Here are some points:
 19 -18   1 -66 -17  17  28 -14  33   0  15 -46 -33 -31 -18 -53  46  39  17 -14   0  16 -78 -29
  19   13   17  -18  -80  -93   -3    1   17   63    0  -46  -64  -62  -18   27  -17  -41  -15   49    0  -78 -127  -45
  35  -18  -62  -97  -32  -14  -35  112   17  -31   63  -62 -111  -31   -3   40  127  -14   48   65  -15 -127 -126   50
   3  -50   48 -127   31   65   44 -127   48  -47  -16 -127   46  -31  -81 -127  127  127  127  -61   32   95 -126 -123
  35   -2  -62   45  -32  -14  -35   96   17  -47   47  -14   -1  -31   29   67   77  -67  -15   18    0 -126    0   50
 -13   29  -46  127   -1  -30  -66  112  -46   16   15  112   -1   32   76  127  -96 -127  -62   49  -15  -94  127   97
  3  13   1  45 -48 -61  13  17   1  63 -16 -14  -1 -15  -3  53 -64 -41 -46  33 -15   0 -78   3
 -28   -2   80   13   31    2   44 -127    1    0  -16   49   46   32   13 -106 -127   52    1  -77   32  111   79  -92
  66  -34  -78  -18  -48    2   -3   80   64  -63   63  -77  -33  -62   -3    0  127  -14    1    2  -15 -126 -110   19
  19   13  -46   76  -32  -30  -19   96    1   16   31   64  -48    1   45  120  -49 -127  -62   33  -31  -78   32   66
   3  -18   48  -97  -48  -61   13  -77   33   32   31  -30  -96  -46  -18  -66   -1   26   17    2   32  -63 -110 -108
  19   45 -110  127   62   80  -35  127  -62    0  -63   49  127   80   13  127   -1 -107  -78   49  -63   95  126  127
 -28   -2   64  -66   46   33   13 -109  -15  -15  -32  -30   46   17  -34 -119   14  127   80  -30   32   95   32  -60
  3  13 -15  76  -1 -14 -35  64 -15   0  15  64  -1  17  45  93 -49 -94 -31  18 -15 -47  79  50
 -13   29    1  127   15    2   13    1  -30   48  -79   49  127   32   13   80 -127  -54  -94  -14  -15  127   95   34
  3  -2   1 -18  -1  17  13   1  17   0   0 -14 -17 -15  -3 -26  30  12   1   2   0   0 -31 -13
  3  13 -31  76  -1 -14 -35  64 -15 -15  15  49  15  17  45  80 -17 -67 -15  18   0 -78  95  50
 -28  -18   80 -113   46   49   28 -127    1  -31  -32  -77   62    1  -66 -127   62  127   95  -45   32  111  -15  -92
   3   29  -31   76   -1  -30  -35   80  -30   16   15   80  -17   17   45  120  -80 -127  -62   33  -15  -63   79   66
-28  -2  17  -3  46  49  13 -62 -15 -31   0  49  46  48  13 -66 -64  39  17 -61  16  79 126 -13
 19  13 -31 -18 -48 -30 -19  49  17  32  15 -46 -48 -31  -3  40  62 -41 -15  49   0 -78 -94  19
  3  -2  17 -18  15  17  -3 -14   1 -15   0 -14  15   1  -3 -26  30  39  17 -14   0   0  16 -13
 -28  -18   64  -66   46   33   13 -109  -15    0  -32  -30   46   17  -34 -119   14  127   64  -30   32   79   16  -60
-28  -2  48 -50  31  17  28 -93 -15  16 -32   1  15  17 -18 -66 -49  65  17 -14  16  95  16 -45
   3  -50   32 -127   15   49   44 -109   48  -47  -16 -109   15  -31  -66 -127  127  127   95  -45   16   63 -126  -92
 19  -2 -15 -50  -1   2 -19  33  17 -15  31 -14 -48 -15  -3   0 109  -1  17  18   0 -78 -47  19
  19  -50   17 -113   31   49   13  -93   33  -78    0 -125   62  -31  -50 -127  127  127  111  -45   32   16  -78  -76
 19 -34 -31 -34 -17  17  13   1  33 -47  15 -62  -1 -31 -18 -53 109  52  32 -14   0 -31 -63 -13
 19 -18   1 -50  -1  17  13 -30  33 -31  15 -62  -1 -31 -18 -66  93  65  32 -14  16 -15 -63 -29
-28  13  32 -18  15   2  13 -30 -15  32 -16  33 -17  17  -3 -13 -80 -14 -15   2   0  63  16 -13
 -44   29   48   29   31    2   -3  -46  -46   32  -32   64   15   48   13   14 -112  -14  -15    2   16   63   95    3
-28  13  48 -18  31  17  13 -62 -30  16 -32  17  15  32 -18 -40 -49  39  17 -14   0  63  32 -29
-28  -2  32 -18  15  17  -3 -46 -15   0 -16  17  15  17  -3 -26 -17  39  17 -14  16  48  32 -13
Then 11 other points, each followed by its number:
-28  13  17  13  15   2  -3 -14 -30  16 -16  33  15  32  13   0 -64  -1   1   2   0  32  63   3 0
   3   13  -31   60  -17  -30   -3   80  -15   32   15   64  -48    1   29   93  -64 -121  -62   33  -15  -47   32   50 1
  19   29  -46   76  -17  -30  -19   96  -15   16   31   64  -33    1   45  120  -49 -127  -62   33  -15  -78   48   66 2
-28  29  17  76  31 -14 -35  17 -46  16 -16  64  30  32  29  67 -80 -54 -15   2  16 -15 127  34 3
  3  -2   1 -34  -1 -14  -3 -14   1   0  15 -14 -33 -15  -3 -13  14  12   1   2   0 -31 -15 -13 4
  3  -2  32 -18 -17 -30  13 -62  17  32   0 -14 -33 -15  -3 -26 -49  12 -15 -14  16   0 -63 -60 5
 35  -2 -46  13 -48 -14  13  80  33   0  47   1 -64 -31  13  53  14 -94 -46  18 -31 -63 -63  34 6
  3 -18 -15 -18  -1  17  -3 -14  17 -31   0 -46  30 -15  -3 -40  93  52  48 -14  16 -31 -15 -13 7
 -28  -18   95 -127   46   49   60 -127    1   16  -48  -46   15   17  -66 -127   -1  127   64  -45   32  127  -63 -108 8
 -13   13   17   60   -1  -30   13  -30  -15   32  -48   33   46    1   -3   27 -127  -14  -46    2  -15   79   16  -13 9
   3  -18   17  -81   -1   17   28  -62   33  -15    0  -62   -1  -15  -34 -106   77  105   48  -30    0   32  -78  -45 10
Which two of these numbered points are nearest to each point below, ignoring the direction in which the first points spread most? Their numbers follow each, nearest first.
 -13   -2   48   -3  -17  -61   28  -77   17   32  -16    1  -17  -31   -3  -26 -112   12  -15  -14   16   16  -47  -76 > 5 9
 -13   29   17   13   -1  -14   28    1  -30   63  -16   64  -64   32   13   53 -127  -81  -62   18  -15   63   16    3 > 8 5
-13 -18  48 -66  15  17  28 -77   1   0 -16 -30  -1   1 -34 -93  14  92  32 -30  16  63 -31 -60 > 0 8
   3   13  -15  108   -1  -30   -3   33  -15   48  -63   17   62    1   -3   93 -112  -54  -78   18  -31   79    0   34 > 9 8
   3   76  -94  127  -48  -93  -66  127  -62   48   47  127  -80   32  123  127 -127 -127 -127   81  -47 -127  127  127 > 4 10
  19  -34  -15  -66  -17   17   28  -14   48  -15   15  -62  -33  -31  -34  -80   93   52   32  -14    0    0 -110  -29 > 6 10
Now 11 new points, numbered from 0 again:
   3   13  -46   92  -17  -30  -35   96  -15    0   31   64  -17   17   60  127  -49 -127  -46   33  -15  -94   79   82 0
  19   -2  -62   60  -32  -14  -35   96   17    0   31   33  -33  -15   45   93   14 -121  -46   33  -15 -110   16   66 1
  3  -2 -46  60  31  33 -19  80 -15 -15   0  17  46  17  -3  53  46 -28   1  18 -15  16  63  82 2
   3   -2   48  -81  -48  -61   13  -62   33   32   31  -30  -80  -46  -18  -53   -1   12   17    2   32  -63 -110  -76 3
  3  -2   1 -34 -17   2  28 -14  17   0   0 -14 -33 -15  -3 -26  -1  12 -15   2 -15  16 -63 -13 4
 -13  -34   48  -97   31   49   28 -125   17  -31  -16  -77   46  -15  -50 -127   93  127   80  -45   32   63  -47  -76 5
 19  -2 -46  45 -17 -14 -35  80  17 -31  31   1  15 -15  29  53  46 -54 -15   2   0 -94  32  50 6
-13  13   1  13 -17 -30  13  33 -15  32   0  49 -64  17  13  53 -96 -94 -62  18 -15  16   0  19 7
  35  -18  -62   13  -32    2  -19   64   33  -47   47  -46   -1  -31   13   14  125  -14   17    2    0 -110  -31   34 8
-13  13  17  29  15 -14 -19   1 -30  16 -16  49  15  32  13  40 -64 -41 -15   2   0  16  79  19 9
  3  45 -62 127  15  17 -19 127 -46  32 -63  33 125  32  -3 127 -64 -94 -78  49 -47  95  48 127 10
Which two of these numbered points are nearest to each point below, ignoring the direction in which the first points spread most? Their numbers follow each, nearest first.
  19   45  -62  127  -17  -30  -19  127  -30   63  -63    1   93   17   -3  127  -64 -107  -94   81  -63   63    0  127 > 10 2
  3  13 -15  29  -1 -14  -3  33 -15   0  15  17 -17   1  13  40 -17 -41 -15   2   0 -31  32  19 > 0 5
 -76   -2  127  -97   78   49   28 -127  -46   32  -79    1   62   64  -50 -127  -80  127   80  -45   48  127   63 -108 > 9 5
  3  13 -15  29 -32 -30  -3  33   1  32 -16 -14  -1 -15  -3  40 -17 -41 -31  33 -15 -15 -47  19 > 4 0
 -28  -18   80  -97   46   33   28 -127  -15    0  -48  -46   30   17  -50 -127   -1  127   64  -45   16  126  -15  -92 > 9 5
  19  -18  -46  -50  -17    2  -35   80   17  -15   31  -30  -64  -15   -3   40  127  -28   32   49  -15 -110  -63   50 > 8 1
